Each named move below is a turn or a mirror, shown by a few rows before and after it. Which moves, in which order, take the first row of each later pair to the second? The first pair is answered.
B:
[-10 -26  31   9  -4 -15  -4 -37 -12  16  33 -10   2 -11   0  26   0  -3
  -6  10  26] => [-11 -15  30  13  -7 -15 -11 -33 -14  21  38  -2  -4 -17  10  22   0  -1
  -1   8  29]
[ 23 -17  -4 -11  10  -1   9   6  12   2  21  18  16  -7 -11   6 -15  18
   0 -14  -4] => [ 24  -9  -5 -10   8   0   4   8  10   6  23  22  14 -10  -5   3 -15  19
   3 -17  -3]
[-16  18  -4  -7 -19  -4 -15  -1  15  -8   4  22  -3 -12  23   1   5  13
  20   2  16] => [-19 -20   6 -20  -6  -6   9 -12  21 -26  -9  -6  17   7  -7   8  10   5
   6   9   4]
M:
[  3 -30  17  -1   7  -6  21 -30  -2   5   5 -22  26   5 -12   9  19 -18
 -12   2  -5] => [ -4 -25  10   0   4 -13  20 -19  19 -13  -3 -17  25  11 -26   8  22 -15
  -1   8  -2]
[ 17  18 -17   4   1   2  -3  13 -17  27   2  19  -3  -8  12   0 -13   1
  -5   0   0] => [ 19  11 -24   3   8   4   6  21 -11  22  -5  13  -1   0  -1  -1 -14  -1
  -7   4 -10]
[ -7   6   3   4  -5  -7 -12   6  15  -5  -4  10  -2  -6  -1   0   2   2
   5  -6   8] => [ -2   3   9   3  -5  -3 -12  -5  -2   9   3   7  -2 -12  11   1  -1  -2
  -1 -10   7]
[ -8  20  -8  -6  -7  -5 -15  -7  18 -24  -2  17  -6  -9  -8   5  14  20
   6  -6  14] => [  0  13   2  -5  -8   6 -18 -26 -14   1   9  13  -5 -22  14   5  11  15
  -4 -14  15]
N:
[  7 -10  24   1  10  -4  24   5 -24  26   7  -1  31  -1   8  -4 -21  -7
 -14  -7  -6] => [ -9  10  34   5  -8 -21   3  -2  -6  13  12  16  27  -8  21  -4  -8   2
   0  -9  26]
[ -4  14   2   5 -10   0 -18  10  15  18  -9  33 -12  -2   9 -12  19   4
  21   6  26] => [ 17 -12 -12  -1  17  23  10  20  -7  36 -16  10  -7   9 -11 -12   2  -9
   0   9 -16]
[ 13   8  -3   9   0   4   7  -3   8   1 -18 -13  11   8  -8  -8   4   1
  10   9  -8] => [  8  16   0  10  -6  -1   1  -6  15  -3 -18  -8  10   5  -4  -7   8   3
  15   8   2]
V:
[ -3  16 -10  10   3   4 -19   1 -10   9  11  25 -18 -13  18 -10 -10   2
  13  -2 -12] => [  5  -8 -17   3  20  13   3   9 -10   6   0   7 -10   1  -8  -9 -16  -8
   4   4 -36]
[ 12 -25 -14  -7  14   9  14  21   2  -8  -9  -8   3   5 -27   2  -9  -7
 -16   9 -40] => [-16 -11   2  -8  -9 -18  -8   8  33 -40 -10   6   8   5 -25   5  11   6
   2  10   1]
[  5  -4  -2   0   5   1   1   4   4 -12  -6   0   1  -4 -10   7  -4   4
  -2  -2 -10] => [  0   2   4   1  -1  -4  -6   2   7 -16  -4   4   1  -7  -5   7   0   8
   3  -5  -1]
[  5  -7  -8   4   5  22  15  11   1  -4 -16 -12   4  15 -14  -7   0 -10
 -34  20 -25] => [-17   1   6   3 -13   0   0   2  28 -30 -18  -2   7  16 -14  -5  16  -1
 -19  20   8]
Then:
Between the rows of a pair lie two moves.
[-20   1  -3  33 -19   3   4  33  34 -31 -39  -6  -6  20 -24  16 -17   0
  11  10 -17] => [ -1  29  -8  46 -24  19 -16  34  -4  14 -18  15 -25  -6  21   8 -30   0
  11  -4 -19]
V V
[-12  13  -4  -1 -14 -10 -13  -5  17 -15  -2  10  -3   3   0   4   4   7
  14  -3  16] => [ -5   6 -16  -2  -2  -4   0   8  21 -18  -9   2  -1  13 -18   2  -3   3
  10   2  -4]
N M
[  9 -36 -15  23  20  17   0  40 -23  18   8 -19 -24   8   2  -6   5  -9
  -7   1 -35] => [-10 -43  -8  17  16  -1   4  39  14 -20  -7 -24 -12  24 -25   0  18  -4
   0   9 -21]
B V
[-12   1   6  -4   8  -4  16  -8 -20  15  10  -9   6  -5  25  -1  13  -8
 -14   5  -4] => [-26  14   8  -2  -3 -20   6  -3   8  -8   5   0   5  -1  17  -1  21  -1
  -1   8  13]
M N
[ -9  21  -1   1   2 -11  -2   8  29 -13  -5  10  -4   0 -12   1   4   9
   8   3   3] => [ -1   3  -6  -3  13   0  14  11  21  -9  -9  -4   2   7 -25   2  -1   3
  -3   6 -15]
B N
